Which row each row swaps with, under one turn or mirror
Dagek: [-1.96 -0.25  1.84 -2.40  0.82  3.05  0.73 -1.55  1.66  1.08  0.81 -4.75
  0.42 -2.18 -1.28 -2.13  2.54  2.58 -1.85 -2.15  3.77  0.15 -2.77  0.27
 -1.16]
zunif: [ 3.53 -0.37  0.21 -0.81 -2.71 -0.57  0.40 -1.30  0.85 -0.57  0.61 -3.09
  0.48 -0.08  4.22  1.23 -1.16  0.55 -0.23 -2.95  0.37 -2.37  2.16 -0.20
 -0.13]
gapad: [-1.95  2.09  0.26 -2.08  3.16  0.14 -1.79  1.22  2.55  2.16  1.70 -0.40
  2.67 -3.11 -0.62 -1.71 -1.40  3.77 -0.69 -0.23  1.85 -3.35 -1.75 -0.76
 -2.52]
tegeg: [ 0.69 -1.69 -1.71  2.16  0.06  2.63  0.84  0.41  2.15  0.35  2.24  0.30
  5.09 -1.78 -2.84  0.45 -0.87  0.82 -1.34 -0.10 -0.08  2.09  1.72  2.83
  1.38]
Biv: [ 1.97 -0.01 -0.87 -0.63  1.54  0.52 -2.42  2.93 -0.99  1.01 -0.23 -0.51
  0.85 -1.52  0.19  1.54 -0.69 -2.46 -2.53 -1.36  4.47 -0.43 -2.44  0.56
 -2.74]
mar: [ 1.50  2.01  1.48 -0.34 -1.57 -0.12  1.63  0.26 -1.21 -2.55 -1.49 -1.13
  0.61 -1.05  0.64 -2.76  0.76  5.19 -1.70 -3.05  2.27 -0.18 -3.27  0.76
  2.88]
fofe: [ 0.49 -0.51  1.57 -3.15  2.64 -2.24 -1.05 -0.46 -4.29 -3.14  0.13 -1.63
 -0.75  0.69 -0.50 -3.02  1.46  1.33 -2.21 -2.48 -1.75 -0.38 -2.91  0.60
  1.62]
dil: [-0.61 -1.04  3.68  0.09 -1.07  3.26 -0.49 -0.86  1.60  0.21 -2.95  0.03
  3.99 -0.17 -0.23 -4.23 -1.08 -0.13  1.97 -1.49 -2.78 -0.92  0.39 -0.43
  1.52]
gini: [ 3.00  0.75 -1.37 -0.84 -1.44 -0.18 -4.06 -2.31 -1.59 -2.05 -1.58 -2.24
 -0.70 -2.29 -1.63 -1.34 -0.13 -1.18 -2.66 -1.12 -2.16 -1.88 -0.90  1.49
 -1.97]
zop: [ 5.31 -0.24 -1.92 -0.25 -3.46  0.85 -0.62  2.32  0.54 -3.04 -0.29 -1.40
  3.13  0.68 -0.80 -1.53 -0.83  0.89 -0.73  1.46  2.85  0.12 -0.73  1.50
 -0.91]
Vopi: [-1.38 -0.82 -1.60  1.38  3.84  1.52 -0.98 -0.82  3.54 -0.71  1.42 -0.12
  2.89 -2.35 -1.02 -2.17  2.26  3.79 -3.49 -0.33 -1.31  0.19  0.91 -0.10
 -1.64]
Guran: [ 0.77 -0.10 -1.53 -3.01  1.22  0.09 -1.04 -2.08 -2.12 -0.41 -0.30  1.20
  2.81 -2.59 -1.79 -3.09  1.14  1.85 -1.53  0.68  3.45  1.99 -4.47  0.19
 -0.03]
rilig: [-0.77 -2.28  2.36 -2.07 -0.16  0.65  2.31 -0.31 -2.88  0.11  2.77 -0.58
  5.75  0.84  0.08  0.99 -0.43  1.36 -3.99  0.57  2.30 -1.35  1.18 -1.67
  1.20]
Vek: [-2.17  1.82 -1.02  0.10 -2.51  2.01 -0.86 -0.47 -0.74 -1.58 -1.86 -0.59
  3.46 -2.55 -0.05 -4.55  0.05 -0.21  1.53  0.57  0.66 -0.59  2.40  3.04
 -2.85]
pov: [ 1.66 -2.40  0.81  0.61  0.54 -2.15 -3.44 -1.23  1.05 -0.10 -1.58 -1.50
  0.35  2.67 -2.09 -1.03 -0.79  1.21  0.45  0.02 -2.68 -0.44 -0.12  4.18
 -1.21]
zotur: [ 0.32 -2.71  0.85 -3.65 -2.79 -0.17  0.02  1.04 -0.86 -0.83 -3.28 -0.61
 -1.99  1.47 -3.61 -2.85 -0.26  1.05 -0.28 -1.12  0.47 -2.17  0.41 -3.77
 -3.04]
selu: [ 1.18 -3.31 -0.83 -2.08  2.11  0.45  0.11 -1.18  1.01  0.17  2.19 -1.68
  0.10 -2.00  4.36 -1.23  0.87  0.87  2.20  0.22 -1.37 -1.29 -0.87 -1.42
  1.19]
Nugo: [-0.80  1.82 -2.47 -0.50 -0.94 -3.00 -3.25 -0.86  0.59  2.52 -0.39  0.51
  0.45  0.67 -1.78  0.60 -2.12 -0.65 -0.60 -2.75  0.27 -0.93  0.27  0.60
  2.26]
tino: [ 0.52 -1.74  0.95 -0.71  1.00 -1.39  0.24  1.07 -3.17  0.56 -0.84 -2.43
  0.37  0.73 -2.63  2.79 -4.53  3.44 -3.34 -1.19  1.11 -2.27 -0.75  1.01
 -1.90]
faso: [-0.04  0.71 -1.20 -2.73 -3.45  1.49 -1.92 -0.95  0.90  0.94  2.10 -0.24
  2.38 -0.65 -3.70 -1.49 -1.99  0.96  0.10 -4.43 -0.02 -2.00  2.46 -0.93
 -2.75]
Sumu: [-1.04 -2.37  2.74 -2.24  1.60  3.77  0.15  1.10 -0.18 -1.11  4.26 -1.76
  0.74 -2.34 -0.52 -2.81  0.49  2.65 -1.29 -1.97 -1.00 -0.02  0.81  1.69
  3.23]
kovug: [-2.22 -0.38 -0.66 -2.74  1.16 -0.90  0.45  1.40  0.78 -3.90  2.31 -0.98
  4.91 -0.14  0.24 -0.23 -0.92  0.40  0.47 -3.23  0.23 -1.73 -0.43 -1.47
 -4.34]
bupi: [-0.69 -2.13  3.88 -4.98 -1.94  2.96 -0.01  1.72  2.66 -2.33 -1.19 -2.22
  1.90  0.07  0.59 -1.67  2.34  0.87 -1.17  0.06  0.19 -1.22  1.96 -0.17
 -1.11]
bodad: [ 0.12 -4.10 -0.85 -1.73  3.29 -1.39 -2.73 -1.68 -2.87 -3.43  1.73 -2.67
  2.56  1.35  0.14 -1.48  0.01  2.73 -0.55  1.91 -2.14 -0.99 -0.67 -2.66
 -0.38]
zibo: [-1.34 -1.25  2.23  2.46 -0.54 -1.36  0.46 -0.78 -0.40 -0.59  3.81  0.97
  1.08 -0.04 -3.42 -4.09  0.19  2.07 -2.59 -1.25  1.36  0.55 -2.83 -0.67
 -3.45]
Zage: [-0.89 -2.82  2.10 -0.32 -0.65 -0.36  0.04  0.83 -2.28  0.99 -0.95 -0.92
  2.53  0.72 -4.33 -3.00  0.85  1.28  1.31  0.74  4.72  0.19  1.13 -2.83
 -1.72]
Rimar: [-1.58 -1.02  1.11 -3.99  2.57  2.96 -2.02  0.66  0.83 -0.33  2.71 -2.23
  2.55  2.11 -1.77  0.52 -0.25  3.04 -2.50 -2.09 -0.63 -0.36  4.54 -0.95
 -0.52]
zufo: [-1.14  1.23 -0.95 -0.38 -2.16  1.13 -1.17 -0.19 -1.33 -0.72 -2.08  0.02
  3.18 -1.59  0.02 -5.51  0.12  1.21  1.38  0.65 -0.16 -1.13  4.04  1.76
 -1.95]
kesa: [ 4.73 -0.36 -1.35 -0.79 -3.79  0.75 -1.03  2.58  0.94 -1.75 -0.32 -1.27
  2.66  0.65 -1.55 -1.81 -0.43  0.63 -0.68  1.77  3.14 -0.11 -0.81  0.95
 -1.54]
lor: [-0.02  2.44 -1.44 -0.27 -0.49  0.76 -0.44  0.44 -0.80  0.97  1.06 -1.21
  3.00  1.82 -0.14  2.18  0.66 -1.75  2.38 -1.80 -1.55 -2.32 -0.89 -3.51
  1.07]
sek: [ 3.21 -2.62 -0.51  0.10  3.70  1.21  0.36  1.26 -0.29 -1.56 -1.04 -3.77
 -1.21 -3.14 -0.30  0.73 -0.47 -0.46  1.06 -1.73 -1.23 -0.77 -0.94  0.15
 -2.37]
Raput: [ 0.82 -3.80 -1.24 -2.16  2.38 -1.99 -2.36 -1.19 -2.53 -3.35  1.73 -2.35
  2.06  2.01 -0.38 -1.79  0.46  3.08 -1.76  2.45 -1.37 -1.06 -0.30 -2.89
 -0.46]
Fusan: [ 1.91 -0.11  1.69  0.22 -2.78 -0.13  3.71 -1.38  1.36 -0.47 -0.46 -3.85
  0.20 -2.96  1.00 -1.65 -2.01  2.16  0.08  1.02 -1.65 -2.71  1.22 -0.01
 -2.06]
kita: [-2.06 -1.49 -1.84 -2.86 -1.44 -1.45 -2.30 -3.61 -1.61  1.20  1.08 -2.08
  0.13 -3.07  1.01 -3.61 -0.68  2.78  1.18  0.38 -0.07 -0.86  3.68 -0.68
 -0.40]
sogav: [ 1.32 -0.20  0.54 -0.21 -2.05  1.69 -2.03 -4.58  1.57  0.12  1.14 -1.99
  1.91 -0.52 -2.74 -0.16 -0.75  4.54  2.02 -0.19 -3.63  0.34  1.35  1.30
 -2.68]
Meto: [-0.58 -4.14  3.87  0.15  1.59  0.68 -2.97 -3.11 -3.23 -0.77 -1.73 -2.94
  1.21  3.43  0.11 -2.23 -0.34 -0.70 -0.35 -0.98  1.76  0.53  0.20 -1.08
 -0.26]
nise: [-1.06 -1.01  2.21 -2.04 -0.77  2.96 -1.00  0.47 -0.26 -0.20 -0.83 -5.12
  0.10 -1.64 -0.14  0.45 -2.90  3.30 -4.48 -0.15  1.58 -0.20 -3.57  2.58
 -0.46]
gamu: [ 1.25  1.30  1.70 -1.01 -1.09  3.98 -2.28 -1.71 -2.16 -2.31 -0.45  0.02
 -2.18 -1.19 -1.25  0.19  1.86  0.34  1.50  0.85 -1.76 -2.68  0.09  1.99
 -1.03]
Zeme: [ 0.26  1.85  0.06  1.25 -1.35  0.90 -2.75 -1.37 -1.73  2.62  0.97 -3.27
  0.84  1.38 -0.85  1.41 -0.47  0.41  0.10  2.57  1.33 -1.25  3.97 -0.18
 -0.90]
ruk: [ 1.56 -2.24  1.04 -0.38 -2.29  0.27  0.50 -0.51 -2.69 -1.68 -2.74 -0.63
 -0.01  0.53 -0.14 -0.02  0.12  1.85 -0.04 -3.36  2.80  1.06 -1.74 -1.92
  3.62]
paz: [ 0.98 -0.64 -0.07  0.55 -0.72  0.04  2.72  1.41  0.58 -2.68 -0.47 -1.33
  0.18  0.52  1.32 -0.14  0.31 -0.30  2.56 -5.93  1.01 -1.02  1.87  0.64
 -1.03]
fepaf: [-3.03 -1.44  0.12 -0.32 -1.19  0.79 -1.20  1.20 -2.20  1.29 -0.43 -1.51
  3.05  0.61 -2.44  0.55  0.35 -2.07  1.88 -3.77 -2.98 -2.50 -0.50  1.62
 -1.43]
Gova: [-3.03 -1.78 -1.12  1.14  2.99  1.02 -1.73 -1.42  3.44 -1.13  0.94 -0.46
  1.65 -2.45 -0.79 -1.55  3.04  2.45 -2.71  0.57 -1.50  0.19  1.05 -0.41
 -1.61]
Foz: [-2.70  1.56  1.41 -0.73  1.42 -1.04 -2.15  1.29 -3.37  2.04 -0.35 -1.85
  3.12 -2.17  0.03  0.80 -0.18  1.75 -1.09  0.80  1.58  0.79 -3.09 -3.80
 -0.27]
zorom: [ 1.18 -1.24  0.44 -0.77 -1.20  1.66  1.30 -0.74  1.05  2.55  0.97 -0.36
  5.78  1.68 -2.74 -0.29 -1.91  0.47  1.04  2.21  2.08 -1.38  1.24  0.28
 -2.99]
nepe: [-1.97 -2.91  2.24 -4.32  1.90  1.96  3.60  0.02 -2.07  0.78 -0.15 -1.03
  1.21 -0.12 -2.30 -0.07  0.91  2.09 -3.68  0.09  1.61 -1.88  1.89 -1.08
 -2.63]
vugov: [-0.56  0.01  2.08 -1.83  2.08  1.80  0.61 -3.87 -0.95  0.61 -0.26 -2.70
  1.56 -0.47 -1.44 -2.61 -2.79  1.18 -3.79  0.25  1.07  2.06 -0.69  2.53
  3.01]
boto: [ 0.01 -1.07  0.98 -0.19  3.76  2.38  1.63  3.23 -1.21 -5.14  0.94 -1.66
  0.51  0.04 -2.36  0.06 -0.92  2.19  0.85 -1.45  1.23 -0.34 -2.44  0.37
 -0.58]
Leta: [-0.99 -0.89 -0.04 -1.11 -1.79  0.13 -0.48  1.75 -1.19  1.16  4.18  1.32
  2.82 -4.33 -0.47 -2.69  1.13  3.19  0.70  1.03 -0.19  1.30 -2.25  1.08
  0.93]
liko: [-0.19 -0.12  3.12 -1.39  0.08  2.01  2.86 -0.12  0.26  2.09  1.70 -5.93
  1.15  1.15  0.35 -3.26 -0.73  1.34 -3.11  2.32  1.10 -0.99 -1.34 -0.81
 -0.90]
Kavad: [ 1.41  0.71  3.78  2.44 -1.36  1.35 -1.46 -0.10  0.63  1.04 -3.64 -5.05
  1.12  0.95  0.59  0.07 -1.82  0.47  0.08  0.04 -1.21  1.73 -0.96 -0.34
 -1.30]
loso: [-0.16  0.38  1.09 -0.81  0.04 -0.90 -0.36 -0.28 -2.83  0.03 -2.24 -0.14
  2.11  2.02 -4.08  1.62 -1.29  4.42 -3.10 -1.44 -3.33 -3.67 -0.46 -0.02
 -0.08]
gezu: [ 1.88 -0.70  1.47  0.55  0.81 -0.93  0.34  0.08  0.64  2.58 -0.12 -2.17
  0.09 -2.78 -2.37  0.63 -3.85  2.49 -3.63 -4.63 -1.56  1.01  0.44 -0.10
 -1.51]
malu: [ 0.78  0.35 -0.48 -3.26 -2.23  1.87  0.64  2.40 -0.26 -0.92  1.10 -1.83
  2.71 -1.52  2.06 -4.08 -1.85 -0.40 -1.13 -5.26  0.27  1.04  2.15 -0.39
 -0.49]
Nukiz: [-1.91 -0.07  0.63  0.27  0.31 -0.25  2.28  0.14 -0.15 -0.85  2.03  1.49
  4.37 -1.67 -1.93  1.72  1.77  3.04  1.08  1.62  0.97 -2.06  0.79 -3.42
  1.74]
sezi: [-0.82  1.06  3.15 -1.84 -0.21  1.04 -1.07 -0.45 -4.36  1.06 -0.72 -0.24
  1.50 -1.32 -1.40 -0.50 -0.27  3.07  1.65 -2.30  2.17  0.25  2.67 -0.44
  3.70]
vuza: [ 0.77 -1.10 -0.63  2.80  0.38  0.74  1.54 -1.06 -2.14  0.97  2.38 -2.40
  2.36 -3.00  2.17 -1.94 -0.27 -1.42 -2.76 -0.27 -0.20  2.81 -1.29 -2.03
  0.51]
ner: [ 3.12  2.45  1.42 -1.31 -1.28 -0.47 -0.49 -0.01 -0.58 -1.60 -1.60 -0.90
  1.94  3.02 -5.21 -0.72  0.04  1.41 -2.52 -2.34  2.26 -0.15 -0.85  1.36
 -1.84]
nusi: [-0.83 -0.06  2.36  1.76  0.62 -0.51 -2.96 -0.72 -2.00 -2.41  2.36 -1.26
  3.02  0.73 -3.76 -2.70  2.09  2.16 -2.76  0.47  3.57  0.94 -1.45  1.28
  1.12]
fetat: [-3.37 -1.55 -0.33 -0.30 -3.38 -0.62 -3.48 -0.51 -1.88 -0.86 -1.24 -1.06
  2.68  1.75 -1.08  1.37 -1.49  1.34  0.57 -3.75 -0.01 -0.36 -2.13 -2.10
  1.39]

zibo pairs with gamu
kovug pairs with bupi
zop pairs with Raput

